Nimak: [ 76 186 161 154  89 124 116]
feven: [154  89  76 186 161 116 123]
mabo: [157 161 123  76 186  89 116]
at: [154  89  76 186]
feven, 0
at: [161 123  76 186  89 116]
mabo, 1
order: [123 116 161 186  76  89 154]
feven
at: [ 89  76 186 161 116]
feven, 1
order: [116 124  89 154 161 186  76]
Nimak
at: [186 161 154  89]
Nimak, 1

feven: [145 142 176 117 107 125 119 131 138 128 124 144 152 155 120 139  92 134
  91 143 154 172 147 121 144 134 105 141 121 112 135 150 121 176  85 109
 144 135 112 120 126 127 114 116 109 151 147 114 111 148 126 130 155 147
 145 124 133 123]
negu: [112 129 146 131 115 113 141  89 125 137 116 122 123 136 118 132 143  80
 130 143 124 163 154 109 161 139 157 154 113 112  85 155  97 146 117 163
 139 138 115 123 139 166 141 140 140 127 116 115  98 160  90 145 164 164
 147 128 102 124]
Begam: [142 178 117 118 114 118 132 108 130 138 122 129 139 153 122 141 129 100
 111 147 144 180 153 115 160 141 129 151 113 107 110 164 109 169  95 137
 143 138 107 119 132 148 123 131 121 142 133 111  99 166 104 138 164 161
 151 117 118 118]
at: [143  80 130]
negu, 16
order: [163 113 115  85 124 157 139  98 155 131  80 136 161 124 140 128 163 154
 109 115  97 146  90 113 139 143 125 141 112 112 145 147 123 139 138 154
 116 146 143 117 116 132  89 140 129 164 164 130 122 118 160 127 102 141
 115 137 123 166]
negu
after: [178]
[117]
at: [142 176 117]
feven, 1
which: [145 142 176 117 107 125 119 131 138 128 124 144 152 155 120 139  92 134
  91 143 154 172 147 121 144 134 105 141 121 112 135 150 121 176  85 109
 144 135 112 120 126 127 114 116 109 151 147 114 111 148 126 130 155 147
 145 124 133 123]
feven
after: [95]
[137]

mabo: [125 142 116 115  75 164]
Ligef: [122 157  85 119 135 163]
mazot: [145 120 102 125 129 173]
negu: [125 137  74 117 150 156]
Biv: [128 149  61 100 147 173]
after: [74]
[117]
order: [173 147 100  61 149 128]
Biv
at: [135 163]
Ligef, 4

Nimak: [152 134 147 141]
Biv: [150 137 190 112]
mazot: [153 136 176 133]
mabo: [153 105 176 133]
negu: [150 111 137 190]
after: [152]
[134]
order: [133 176 105 153]
mabo
order: [141 147 134 152]
Nimak
order: [112 150 137 190]
Biv

kig: [ 99 103 138 155 122]
fek: [128 157 129 112 197]
feven: [154 101 145 105  64]
vimi: [128 157 131 152 147]
negu: [141 111 121 110  69]
mazot: [102 133 125  98 131]
mabo: [124 155 111 112 110]
order: [110 111 112 124 155]
mabo
after: [154]
[101]

mabo: [ 89 108 111 130 104 118 133 101 123 124 115 117 164 153 112  97 103 111
 163 107 104 113 110 110]
negu: [118 103 111 153 130 104 109  97 113 123 110 163 112 164 133 104 108 111
 101 113  89 115 107 124]
mazot: [119 114 151 131  98 113 111 154 136 105 118 125 118 117  93 151 134  93
 123  94 104 103 159 100]
kig: [124 115 117 164 153 112  94 103 111 120 121 131 149 146 106 119 121 101
 145 105 115 117 127 109]
Begam: [120  93 116 142  89 108 114 143 140 108 108 118 172 158  76 130 118  74
 175  76  94 122 154  88]
order: [110 110 113 104 107 163 111 103  97 112 153 164 117 115 124 123 101 133
 118 104 130 111 108  89]
mabo
which: [118 103 111 153 130 104 109  97 113 123 110 163 112 164 133 104 108 111
 101 113  89 115 107 124]
negu
at: [ 89 108 114]
Begam, 4
at: [124 115 117 164 153 112  97 103 111]
mabo, 9
order: [111 164 163 113 104 110 107 108 118 103 104 130 117 124 123 101 153 110
  97 115 133 111 112  89]
mabo
at: [ 89 108 111]
mabo, 0
after: [125]
[118]

fek: [105 143 143 156 147]
kig: [ 78 154 128 133 137]
vimi: [183  90 147 156 143]
Biv: [ 81 158 115 146 145]
mabo: [138 164 133 149 180]
Nimak: [141  74 147 127 124]
after: [183]
[90]
at: [143 156 147]
fek, 2

Biv: [128 129 130 128 127 115 124 128 133  95 114 138 117 146 125 113 117 113
 117 125 128 121 114 102 124 139 121 128 128 131 114 115 117 135 125  93
 126 125 128 124 122 131 123 167 113 125 112 139 108 109 131 148 166 162
 138 106 143 112 132  91 110 130 109]
Nimak: [103 128 151 128 118 122 133 132 161 103 112 112 108 167 137 128 117 114
 120 165  94 121 110 118 120 181 134 121 115 195 118 146 127 118 122 129
 127 145 134 108 130 128 123 122 120 116 119 192 143 113 176 115 137 134
 159 103 135 128 109 156 104 130 126]
Ligef: [124 121 111 136 128 152 128 123  93 132 139 117 111 156 175 108 126 129
 139 132 128 177 165 174 125 127 152 136 108 141 128 134 102 121 116 121
 196 131 125 138 114 128 162 119 136 128 140 134 124 112 124 114 152 138
 124 130 144 124 120 124 128 162 113]
negu: [132 139 133 122 118 132 128 151 103 161 108 124 161 121 129 128 135 163
 127 136 133 114 118 136 128 158 127 132 125 119 142 118 118 152 128 175
 130 128 167 144 113 128 132 128 142 127 112 146 146 105 150 128 131 117
 128 110 118 127 129 128 129 136 154]
vimi: [ 98 128 128 154 126 144 122 128 183 131 139 128 128 113 124 119 128 109
 147 130 106 134 123 112 164 146 129 178 107 127 106 118  88 128 157 120
 139 107 130 116 131 152 128 124 145 172 119 128 147 128 128 115 135 134
 157 126 141 135 119 119 107 128 130]
at: [133 122 118 132 128 151 103 161]
negu, 2
order: [181 133 165 130 130 114 127 128 123 145 118 110 103 134 128 112 115 127
 126  94 167 103 109 122 161 135 108 119 118 122 120 134 120 132 146 103
 118 118 156 151 112 128 108 117 137 137 113 121 176 120 129 122 115 116
 121 104 192 195 159 128 134 143 128]
Nimak
at: [132  91]
Biv, 58
which: [132 139 133 122 118 132 128 151 103 161 108 124 161 121 129 128 135 163
 127 136 133 114 118 136 128 158 127 132 125 119 142 118 118 152 128 175
 130 128 167 144 113 128 132 128 142 127 112 146 146 105 150 128 131 117
 128 110 118 127 129 128 129 136 154]
negu

pedas: [107 121 111 148 108 110 107 155 110 114 154 110 128 151 133 110 109 125
 152 138 130 113]
feven: [107 110 130 107 151 109 148 138 152 128 133 121 125 154 111 110 155 110
 113 114 110 109]
vimi: [125 111 109 135 112 110 124 134 115 144 132 127 120 138 157 110 110 157
 134 148 154 121]
mazot: [133 111 100 150  96  94 130 142 110 149 141 138 117 149 183 104  95 179
 143 171 172 111]
kig: [172 170 159 118 148 144 173 103 152 110 107 171 145 107 108 175 144 105
 112 123 119 139]
at: [124 134 115 144 132 127 120 138 157 110 110]
vimi, 6
order: [151 133 110 109 125 152 138 130 113 107 121 111 148 108 110 107 155 110
 114 154 110 128]
pedas

Begam: [181  65 102 128  99 125]
feven: [109 148 124 143 161 117]
pedas: [133 148 157  82 109 141]
kig: [121 155 157 104 129 160]
Biv: [117 173 164 115 138 158]
mabo: [157 132 148 127 104 155]
negu: [ 99 109 122 133 126 128]
vimi: [ 87 125 124 143 141  98]
Nimak: [162  91  92 139 107 140]
mazot: [148 142 141  92 186 109]
Ligef: [170 128 128 134  81 174]
after: [81]
[174]
order: [ 99 125 181  65 102 128]
Begam

mazot: [130 129 127  96 104 105 105 113 116 112 127 117]
Nimak: [127 122 139 167 146 152 152 143 142 141 128 142]
feven: [120 142 108 152 162 140 137 141 136 163 133 127]
negu: [141 104 151 146 152 146 176 129 107  96 127 161]
kig: [117 142 139  96 142 176 146 151 152 146 124 114]
after: [143]
[142]
order: [114 117 142 139  96 142 176 146 151 152 146 124]
kig
after: [130]
[129]
which: [127 122 139 167 146 152 152 143 142 141 128 142]
Nimak
at: [151 146 152 146 176 129 107  96]
negu, 2
after: [108]
[152]

Begam: [163 141 144 109 127 132 126 139 159 149 118  89 152 107 159  63 106 137
 158  68  93 118 124 123 116 133 148 110 122  61 113 102 128 122 114  95
 144 149 127 102 120]
kig: [149 113 135 171 162 162 181 118 135 142 132 141 153  95 141 145 141 121
 148 106 130 117  94 158 100 138 145  91 154 128 114 113 102  61 122 144
 129 117 144 124 113]
mabo: [118 172 121 177 143 169 132 132  87 122 133 163 140 159 115 150 111 123
 163  77 100 147  84 129 157  95 171 130 111 137 131 149 157 131 108 140
 110 153 133  99 153]
pedas: [162 157 128 128 110 104 106  98 114  89 117 107 128 129 102 105 137 120
 140 116 136  94 117  94 153 159 133 141 149 159 188 132 134 133 115 130
 102 124 152 181 132]
at: [128 114 113 102  61 122]
kig, 29
which: [162 157 128 128 110 104 106  98 114  89 117 107 128 129 102 105 137 120
 140 116 136  94 117  94 153 159 133 141 149 159 188 132 134 133 115 130
 102 124 152 181 132]
pedas

vimi: [ 83 103 158 100]
fek: [121 120 139 127]
pedas: [123 128 121 156]
mazot: [127 123 156 122]
Biv: [156 122 123 128]
feven: [102 130 156 115]
kig: [103 110 134 138]
at: [127 123]
mazot, 0
order: [122 127 123 156]
mazot
order: [120 139 127 121]
fek
order: [128 123 122 156]
Biv

pedas: [137 110 118 138 113 132 142 102  99 119 124 166]
Biv: [142 102 138 132 117 110 124 113  99 166 137 119]
Begam: [136 125  95 105 131 148 116 136 131 111 124 151]
fek: [133 132 115 111 110 145 143 116 134 112 129 103]
feven: [116 151 136 131 148 124 136 124 107 131 111  95]
Nimak: [136 125  95 107 131 148 116 136 131 111 124 151]
after: [105]
[131]
order: [111 124 151 136 125  95 107 131 148 116 136 131]
Nimak
order: [119 102 110 113 166  99 117 138 132 142 137 124]
Biv

negu: [145 126 130 119 115 113 114 132 115 134 133 121 110 128]
fek: [121 141 131 122 142 133 136 128 149 127 107 118 196 122]
Biv: [118 137 134 136 162 130 117 134 101 117 120 137 172 132]
order: [172 132 118 137 134 136 162 130 117 134 101 117 120 137]
Biv
order: [101 117 117 118 120 130 132 134 134 136 137 137 162 172]
Biv
after: [113]
[114]

pedas: [129 128 168 154 133]
Ligef: [152 159 144 128 158]
Begam: [182 166 185 140 165]
Biv: [184 110 129 139 124]
mabo: [152 144 157 159 128]
kig: [128 129 168 147 132]
after: [166]
[185]
at: [128 129 168]
kig, 0
which: [129 128 168 154 133]
pedas
at: [182 166 185]
Begam, 0
at: [128 129]
kig, 0
order: [144 152 128 159 157]
mabo

Begam: [158  94 128  73 123 140]
Biv: [158  95 153  73 123  74]
pedas: [144  99 152 170  76 181]
Ligef: [158  73 153  95 123  74]
order: [170 152 144  76  99 181]
pedas
after: [99]
[152]
order: [181 144  99 152 170  76]
pedas
after: [144]
[99]
at: [144  99 152 170]
pedas, 0
at: [ 95 153  73]
Biv, 1

Ligef: [124 122 116 118 126 118 124 136 136 133 134 136 126 124 131 131 143 112
 111 136 139 114 130 134 125 134 124 122 122 143  71 128 132 149 115 135
 126 145 132 124 116 131 125 137 133 140 133 143 129]
Nimak: [131 137 133 143 135 133 128 124 133 124 145 132 116 124 118 123 143 149
 126 118 122 115 131 116 136 125 131 134 130 124 136 132 112 111 144 122
 144 134 136 129 137 114 140 125 135 131 133 126 126]
Biv: [134 140 134 143 135 133 128 124 133 124 145 132 116 124 118 123 143 149
 126 118 122 115 131 116 136 125 131 134 130 124 136 132 112 111 143 122
  71 133 136 129 137 114 139 125 136 131 124 126 126]
order: [133 136 124 133 116 131 143 133 143 128 122 139 132 114 123 126 136  71
 124 125 122 131 116 134 118 129 124 134 135 131 111 136 145 132 126 143
 149 136 118 112 124 137 124 140 130 126 125 115 134]
Biv
at: [116 118 126]
Ligef, 2
order: [126 126 133 131 135 125 140 114 137 129 136 134 144 122 144 111 112 132
 136 124 130 134 131 125 136 116 131 115 122 118 126 149 143 123 118 124
 116 132 145 124 133 124 128 133 135 143 133 137 131]
Nimak
at: [118 126 118 124 136 136]
Ligef, 3
which: [124 122 116 118 126 118 124 136 136 133 134 136 126 124 131 131 143 112
 111 136 139 114 130 134 125 134 124 122 122 143  71 128 132 149 115 135
 126 145 132 124 116 131 125 137 133 140 133 143 129]
Ligef

kig: [ 89  88 125 116]
mabo: [107 165 171 126]
negu: [171 165 107 180]
order: [116 125  88  89]
kig
after: [88]
[125]
at: [171 165 107]
negu, 0

Begam: [108 122 142 153 143]
mabo: [113 127 107 118 142]
kig: [127 134 111  80 150]
Biv: [129 123 101 171 132]
fek: [122 119  86 121 128]
pedas: [163 116 101 139 162]
mazot: [117 136 122 118 127]
feven: [108 114 134 135 144]
vimi: [143 106 160 193 147]
Nimak: [131 132 129 115 140]
Ligef: [101 132 170 129 123]
negu: [131 129 138 139 149]
after: [86]
[121]
at: [134 135]
feven, 2
order: [101 123 129 132 170]
Ligef
at: [118 127]
mazot, 3
at: [170 129 123]
Ligef, 2

Nimak: [126 143 119 123 122 133 134 135 120 125 141 123 118 134 135]
kig: [ 95 129  83 148 114 124 123 137 155 139 142  83 160 129 143]
Begam: [178 121 163 132 143 112 109 124 122 106 119 137 121 117 138]
Biv: [120 134 125 122 134 135 123 119 118 135 142 133 123 143 126]
Ligef: [123 123 120 135 134 118 125 141 118 133 126 135 134 122 143]
at: [135 134 118]
Ligef, 3
at: [139 142  83 160]
kig, 9
order: [118 119 120 122 123 123 125 126 133 134 134 135 135 141 143]
Nimak
which: [178 121 163 132 143 112 109 124 122 106 119 137 121 117 138]
Begam
order: [ 83  83  95 114 123 124 129 129 137 139 142 143 148 155 160]
kig

